One turn moves each row of this set onto another row. After a few examples, where does it send each row asked below?
Q_987: [  2 -10  -2  -7  -4   7  -2 -11  12  13  16  -3  -9]
Q_388: [ -7  -1 -15  18  16  -4  -7   2  -1 -17   7  12  -9]
Q_286: [-14  11 -10 -15 -16 -21  -7   7   7  10  -5   8  -7]
Q_362: [ -9  21  -6  -6 -17  17   6   8   7  -4  -8  -4 -10]
Q_177: [-14  23  -9  -7 -15   4   5  13   8  -2 -13   6 -12]
Q_544: [-11  17  -5  -1 -18  17   6   5  11  -3  -9  -2 -13]
Q_724: [  6  21 -16  -5  -3  -7  -4  -1  11  18 -14  -4  -6]
Q_659: [  2  -1  -5 -10   2 -17   1 -11  10  -9  14  18   7]
Q_606: [  2  -7 -25   6   1  -1  -9  26   2 -13 -11  -3  -6]
Q_40: [ -7   8 -11   7  10  17  -4  -3  23  -8  -3   4  -7]
Q_913: [ 11   4   1   4   8 -15   7   7 -13  -6 -13  -3 -21]
Q_628: [ -8   1 -10   6  14  16  -3   2  18 -13  -3   8  -2]
Q_94: [  1  -6   8 -17 -11  -6   1   5   4  -4  20 -18  -2]
Q_282: [ -9  21  -4  -2 -17  11   4   8  13   3 -12  -3 -15]
Q_288: [-12 -16   1   0  -8  -2  16  -2  -4   0  13   4   1]
Q_699: [  3  -7   5 -16 -18  -7   4   1   5 -10  19 -12  -2]
Q_802: [-12  14  -9 -10 -18 -22  -6   5   6   3 -13   9  -9]
Q_444: [  6  -5   7 -17 -14 -12   0   6   6 -12  18 -15  -5]
Q_160: [ -3  -7   7 -16 -16  -6   5   7   4  -9  22  -4  -1]
Q_184: [  8  -2  -4   8   9 -14   4  21 -12 -15  -5  -3 -18]
Q_135: [ 12  -3 -15  11   9  -2 -17  10  -7   2   4 -18  -9]
Q_274: [  5   9   3   9  11 -21   8  -7   0   2   1  10   8]
Q_118: [-12  23  -9  -6 -17  10   4   6   5  -2 -14  -1 -13]
Q_138: [  5  15 -15   2  -3  -9  -3   2  -3  23 -12   5  -5]
Q_439: [  1 -11 -12  -3  -8  11   2  -3  20  12  10  -1  -1]
Q_826: [ 15  11   1  10  14 -17   6  -7  -3   2  -2   7   3]
Q_962: [-11  -1  -9  10  16  11  -1  -1  12 -18   2  11  -7]
Q_300: [ -7  13  -3  -6  -3 -13 -30   4   6 -11  10  -1   6]
Q_320: [ -5 -18  -2   1  -5  -2  13   2  -8   5  14   7   1]
Q_848: [ -9  19  -9  -4  -2  -9 -26   7   2 -16   7  -1   9]
Q_364: [  6   5   1   7  10 -13   8  10 -13  -7  -9  -5 -26]
Q_475: [  2  -4   5 -17 -12 -11  -4   6   4 -11  18 -20  -3]
Q_931: [-12  24 -23  -3  -1  -6 -11   4   5 -11   0   6  11]
Q_818: [  2  -9 -20   3   2  -3  -8  22  -4 -21 -10  -5  -4]
Q_462: [  8  -1  -4   6  10 -14   5  12 -12 -12  -9  -8 -23]
Q_728: [ -3  12  -1 -10   1 -10 -27  -1   4  -7  17 -10   4]
Q_207: [  5   9   1   1   7 -23   9  -9   4  -4   4  14   9]
Q_654: [  5 -10 -15  -1   9 -11 -23  12  -2   3   8 -14 -11]
Q_790: [ 15   1   0   5   9 -10   3  14 -12  -6 -12  -7 -21]

Q_475 goes to Q_544
Q_962 goes to Q_207
Q_728 goes to Q_40
And these:
Q_659 goes to Q_931
Q_135 goes to Q_987
Q_802 goes to Q_818
Q_444 goes to Q_362
Q_274 goes to Q_300
Q_320 goes to Q_286
Q_282 goes to Q_790
Q_177 goes to Q_184
Q_118 goes to Q_462
Q_654 goes to Q_439

One turn moves each row of this set onto another row. After a few examples, where does it send each row asked below?
Q_496: [ -3   1 -22  -3  23  13 -17  -5 -19   3   4  -4  29   4 -13 -16   6 -19
   6]
Q_842: [ -8  21 -20  -3  10  26   2  -7  -5  15 -12 -16  23   1   4  -4   1 -35
  12]
Q_538: [ 16 -11 -25 -11  19   1 -22  -6  -8  10   4  12   7  -1 -10  -5  -4  -4
  -5]
Q_759: [ 23  -1 -20   5   8  15 -16 -11  16  -1   7 -12 -11 -13   3  19   1   2
  -4]
Q_965: [ 24   9 -18   7   2  10 -12  -5  15   1  11  -1 -16  -6   1  16  -1   0
   0]
Q_276: [ 22 -11 -25  -6  15   7 -25 -14  -7   6   3  11   4  -3 -10  -5 -10  -2
  -1]
Q_758: [ 21   1 -20   0   0  18  -5 -11  20  -4  19 -12  -8  -3   2  22  -3  -7
   1]
Q_145: [  6  21 -16   4  -4  23   6   0  14   5  -5 -23  -3  -4   4  18   3 -16
  19]
Q_258: [  6  11 -21 -12  12  16 -11  -4  -9  -7  -1 -20 -20   0 -16  -1 -16 -25
   9]
Q_89: [  6  19  -7  -1  -6  16   6  -9  13  10  -7 -23   9 -12   6  15   2 -19
  18]
Q_261: [ 24 -14 -21  -9  16   2 -22 -11  -8   5   8   9  -2   2 -11 -10  -8 -14
   3]
Q_519: [ 23 -12 -19  -2   3   8 -23 -14   7   4  10  11  -2   0 -14 -11  -4  -3
  -1]
Q_49: [ -5 -10  -5 -12   1  22 -14  -6  -6  -7 -12 -17  -7  10   1  -6  14 -14
  12]
Q_8: [  0   0 -22   2  20  15 -20  -1 -11   1   2  -8  27   9  -6 -23   9 -25
   1]
Q_366: [ 25   3 -19   6   3  16 -22 -12  22   4  10  -6 -13  -3   5  13  -2  -4
  -6]
Q_900: [ -9  24 -21   0  -2  22   0  -7  -1  14 -10 -10  18   2   4  -4  -5 -41
   7]
Q_56: [ 22  -3 -21   2  10   8 -19  -5  19  -2   3  -1  -8 -12   4  18  -1   0
  -2]
Q_964: [  7  18 -10   5  -7  14  10  -7   6   8  -5 -20  -5 -15   3  18   5 -20
  13]
Q_764: [  8  -1 -18   0  25   6 -15 -14 -11   5  10  -1  23   3 -14 -22   6 -27
  -2]
Q_570: [ -8  10 -26   4   5  25  -3  -7   2   8 -14 -17  25   1  -8  -9   1 -41
   4]
Q_707: [-10  23 -20  10   0  30   1  -5  -4  18  -9 -13  16  -8   1  -3   2 -31
  13]
Q_193: [  4  27 -11   3  14  11 -16 -24   1   9  -1 -13  -2  14  18  -9  -4  -8
  -5]
Q_297: [ 10  15  -8  -1  -7  17   7   0  12   5   2 -27  -5  -7   4  15   8 -22
  14]
Q_679: [ 14  20 -11   4 -11  16  13  -6   9   9  -7 -21  11  -1   7  14   1 -23
  10]
Q_74: [  1  -3 -21  -3  21  17 -19  -5 -14   9  -6   1  24   1  -5 -23   8 -24
  -3]
Q_486: [-14  11 -20   2   1  28  -2  -9  -4   9  -9 -11  27 -10   2  -8  -1 -37
   7]
Q_265: [ 19   5 -21   3   7  10 -14 -11  23   5  11 -14  -8  -5  -3  24  -3  -2
   3]
Q_124: [  3  -6 -22   5  18  11 -15  -6 -20   6   9   0  26  -1  -8 -19   5 -24
  -5]
Q_346: [  7  14 -12 -10  13  19 -19 -17 -16  -1   2   6  -2   7   7  15  -8 -37
  -7]
Q_868: [ 13  17 -11   8   1  17   5  -4  11   4  -2 -18  -5 -18   7  20   4 -19
  19]
Q_78: [ 18  18  -5  10  -1  18 -29   6  -6  -8 -10 -13   3   7  -3  -7  10  -8
  -7]
Q_895: [-18  23 -23   8   1  24  -3  -8  -3  12 -11 -11  21  -2  -2  -2   3 -31
   7]
Q_355: [ 20 -13 -22  -5  19   7 -23  -7  -6   1  10  11  -4  -5 -11  -7   0 -11
  -7]
Q_551: [ 22 -13 -26   3   9   1 -23  -8  -3   8   8   8  -2   1 -16  -2  -6  -3
  -3]
Q_891: [ -7   2 -25  -3  20  20 -14  -1 -18  13   4  -7  26   3 -10 -17   8 -21
   2]

Q_964 goes to Q_496
Q_346 goes to Q_258
Q_56 goes to Q_707
And these:
Q_145 goes to Q_74
Q_89 goes to Q_124
Q_764 goes to Q_758
Q_261 goes to Q_297

One turn moves each row of this set onto another row. After a few examples, where does it send each row asked below?
Q_881: [ -1  -2  -6  -2   7  -8   5  -9 -25  16  -2   5  13  -4 -15  -8   8]
Q_795: [ 18  19  10 -11  -3 -14 -17  13  -6   5  -1  -1   3   1  -9   3   2]
Q_251: [ 18  21   8  -5  -4  -6 -17  19   1  16   6  -2   4   1  -1   7   0]
Q_359: [  7   7  10  -4   5  -4  -5 -27 -10   6   6 -11   0  -8 -13 -20   5]
Q_906: [  0  15 -21   2   6   8   4  10   5  14   4 -39  -7   7  -2   3  -4]
Q_844: [ 11  22  11   2  12  -9   0 -13  15   3 -14   2   5   7 -19  12   8]
Q_260: [-14   2 -14  11   0 -10  -6 -19  13  -6  -5 -21  -4 -12 -12  10  -6]
Q_134: [ -3   9 -19  10   3   9 -23  -7 -11  13   0 -27  17   2 -17   1   6]
Q_504: [ 12   4   3   1   3  -9   7  19   6  15   0   2  -1 -25  -4   1   7]
Q_861: [ -9  20 -30  21   1  -7   4   4  -4  10 -11  -7  -6  -2 -15  -5  -9]
Q_2: [ 11  -9   3  -3 -15  -2   3   1  -3  15  24 -12   1 -10 -24   7  -6]
Q_228: [  7  10   3  -5  -9 -14   7 -16   6  20   4 -19 -19  -4 -25  11 -14]
Q_634: [  3   0 -10  10  -2 -10   1  18   6  25  -1 -14   7 -28  -6   4  -1]
Q_942: [  9   4   2 -10  21  13   1   1   3  11   5 -27  -2  14  -2   7  12]
Q_854: [  1   4 -14   1  13  10   4   4   7  17   7 -39  -3  11   0   1  -1]
Q_904: [  1   0 -16  12  -4  -7  -8  17  10  28  -4 -16  10 -20 -12   8   5]
Q_687: [  6  29   2   6   4 -10  -2 -12  18   4 -11   7   4  -2 -15  19   2]
Q_902: [  7  16 -11   0   8   8   1   2   7  -7  14  -2   6  24  -8   9   6]
Q_809: [ -2  10 -20  12   4  -9   0 -12 -24   5 -10   5   6  -7 -18  -4   4]
Q_25: [  5  -3 -13  -4   3   0  21  -8   1  24   9 -14   1  11 -29  18   0]
Q_318: [-15   5  -7  21  -3   0  -5 -14  16  -4  -1 -22  -3 -12 -12  10  -8]
Q_292: [ 13   9  -2   5   9   7 -17 -22 -12   7   3 -21   2   5 -13 -17  10]
Q_39: [-10   5  -7  -2   4 -15  -7 -16   4 -11  -9  -4 -11  -3 -12  15   2]
Q_155: [ 19  11  -3  13  -2   2  -1  12   1  31  21 -19  13   2 -16  11  -6]
Q_712: [  6  10  -1  -1  15  -8  16 -11  -7  23  -6  -4 -11   8 -10 -21   2]
Q_816: [  3  15 -19   9   2  -4  -4 -15   5  11  12 -23  -2  24 -23  16 -10]
Q_53: [ 11  13  -2  -1  10   4   9   9   0  -9  11   4   6  20 -11   2   6]
Q_885: [ 16  17   1  18  11   0  10   0  -6  26  -8  -3  -8  -3  -8 -21   1]
Q_697: [  8  19  -8  19 -14 -19  -1  -7   9  11   9  -5   0 -15 -25  12 -15]
Q_35: [ 10  20   1  25   3  10  -4   0  13  19   2 -22   1 -14 -11 -18  -2]

Q_795 goes to Q_53
Q_902 goes to Q_687
And these:
Q_359 goes to Q_881
Q_35 goes to Q_134
Q_292 goes to Q_809
Q_504 goes to Q_942
Q_2 goes to Q_25
Q_816 goes to Q_697
Q_318 goes to Q_904
Q_260 goes to Q_634

